Each path below is one point turned by a fixed rotation once a step. After each direction that follows a path, write how fast that rotation turns it, in degrees each step (0 if it stays still).
Each turn is a multiple of 5 degrees from 10 to 175, or 0.

[  0.3  -8.4 -22.9 -10.0  -0.2  23.7  -4.6 -29.0 -13.5 -21.0]
[  3.3 -22.1 -20.0  14.5   7.4 -16.5   6.0 -25.9  -5.1  24.6]
[-23.4 -20.9  -1.1   1.4  23.1  -9.1  11.7  21.2  20.0  12.0]
[ -0.9  14.0  10.3   9.7 -26.7 -19.3   0.2  33.4  17.6   0.5]
[  5.4  16.4  23.9 -17.1  -7.7   9.9 -11.2  17.6 -27.0 -15.6]
[ 22.1  20.5 -19.5 -16.8  -5.9  17.6   2.9 -24.3 -12.1 -11.9]
[  1.8  -7.7   2.6  12.6  26.1   4.5   4.5 -38.8  -8.2  20.7]
[-22.8 -19.9 -14.1  16.8  14.5   2.9   2.8  -0.7  34.2  -3.4]
[ -5.5 -17.1   9.3  18.1 -21.5 -25.6 -13.4  23.5   5.1   6.2]
[ -1.7  -1.8   3.3 -34.0  -9.0  -2.0  -2.6  34.5 -13.8 -10.3]
[ 23.0  32.4  -2.5 -19.7 -13.8  -2.9  15.7 -10.2 -13.7   8.0]
[ 10.3   0.6  -4.3 -16.1  13.4  -7.5   8.6  -7.4   4.6  15.1]
80
[-13.6   4.3 -10.3   3.1  -3.5  12.0  11.0  -8.7 -13.4  12.2]
70
[  1.0   0.2  11.8 -12.9 -16.8   9.6   0.6  11.7   4.4  12.7]
65

[ -2.7  16.2 -16.2  25.6  17.6  -8.1  -0.4   7.6  43.7  23.3]
[  8.6  20.7  21.1  30.6 -33.6  -8.4 -17.2  23.9  -3.5  -4.4]
[-21.3 -16.2  10.9 -27.8 -14.4  12.1  -9.6  13.1 -38.4 -19.1]
[ -3.3 -21.4 -36.6 -14.4  33.7   6.2  -4.8 -25.6  -7.8   3.1]
[ 36.7   8.2 -13.3  30.3   8.1  -7.1  23.3 -15.6  25.3   0.4]
[  1.1  17.9  38.6  -6.4 -28.9  -5.1  16.7  18.9  23.3 -14.8]
[-32.5   2.4  18.7 -29.2   1.5   5.0 -34.8   1.2 -11.6  16.8]
[  2.6 -16.3 -25.4  22.4  19.1   2.3  -6.2  -7.9 -34.5  32.5]
[  9.7  -8.0 -28.6  26.3  -6.9  -9.7  34.0  13.3   3.3 -27.3]
[ -1.9  19.7  10.8 -14.8  -5.0   0.4 -14.1  -2.6  30.1 -45.9]
[ 18.1   3.5  30.4 -21.9   7.7  20.0 -27.3 -22.1  -8.2  19.3]
[-2.9  1.5  7.2 13.5 -5.1 17.3 -3.3  1.6 19.4 -6.2]
85
[ 18.9  -2.8  -0.9 -12.9   2.0   4.2   5.4 -15.0   7.7 -11.5]
65
[-14.5  13.1   9.1  -8.8  12.1  11.0   2.1  -6.7  -8.7  -7.9]
100
[-10.4   2.8 -12.4  -8.2   3.6  -7.6 -19.0  -6.9  13.4  -0.7]
115

[  4.7  18.1   4.8 -23.1  -5.7  31.2  -5.1   6.2 -41.5 -10.1]
[-43.9  -4.8   1.1   3.3 -13.1  19.4  16.4 -15.0 -23.6  -8.4]
[ -4.9   2.8  -6.9 -24.4  27.1  -0.6  21.7  -1.6 -34.3 -28.3]
[-22.2  19.4  -1.6 -16.5 -15.1  35.6 -11.5  15.7 -18.5 -25.7]
[-39.0  -6.9 -21.7  -7.7  -7.0   1.2  29.7 -11.1  -9.9 -20.5]
[ -3.6  12.3 -18.0 -21.1  15.7 -11.9  -4.1  17.2 -26.7 -35.6]
[-27.9  -6.7 -19.4 -13.4 -22.8  26.7 -12.9  12.7   3.4 -26.7]
[-17.1 -11.1 -41.3 -12.4 -11.5 -22.3  20.8  -2.9 -15.8 -18.6]
[ -5.3  -6.1 -17.1 -10.9   4.5  -8.4 -33.3  25.6 -22.0 -30.9]
[-13.1 -32.8 -29.5 -16.8 -26.5  18.5  -4.7   4.4   4.7 -10.5]
[ -2.7 -10.5 -34.2  -4.8 -14.9 -32.0  -2.4   0.9 -36.0  -5.0]
[  8.7  20.9   0.2   1.2  -4.7  -8.0 -11.4   8.8 -13.8   1.3]
140
[  9.1   3.4  -0.6 -11.7 -12.1  22.4  -4.3   5.0   8.1   2.6]
125
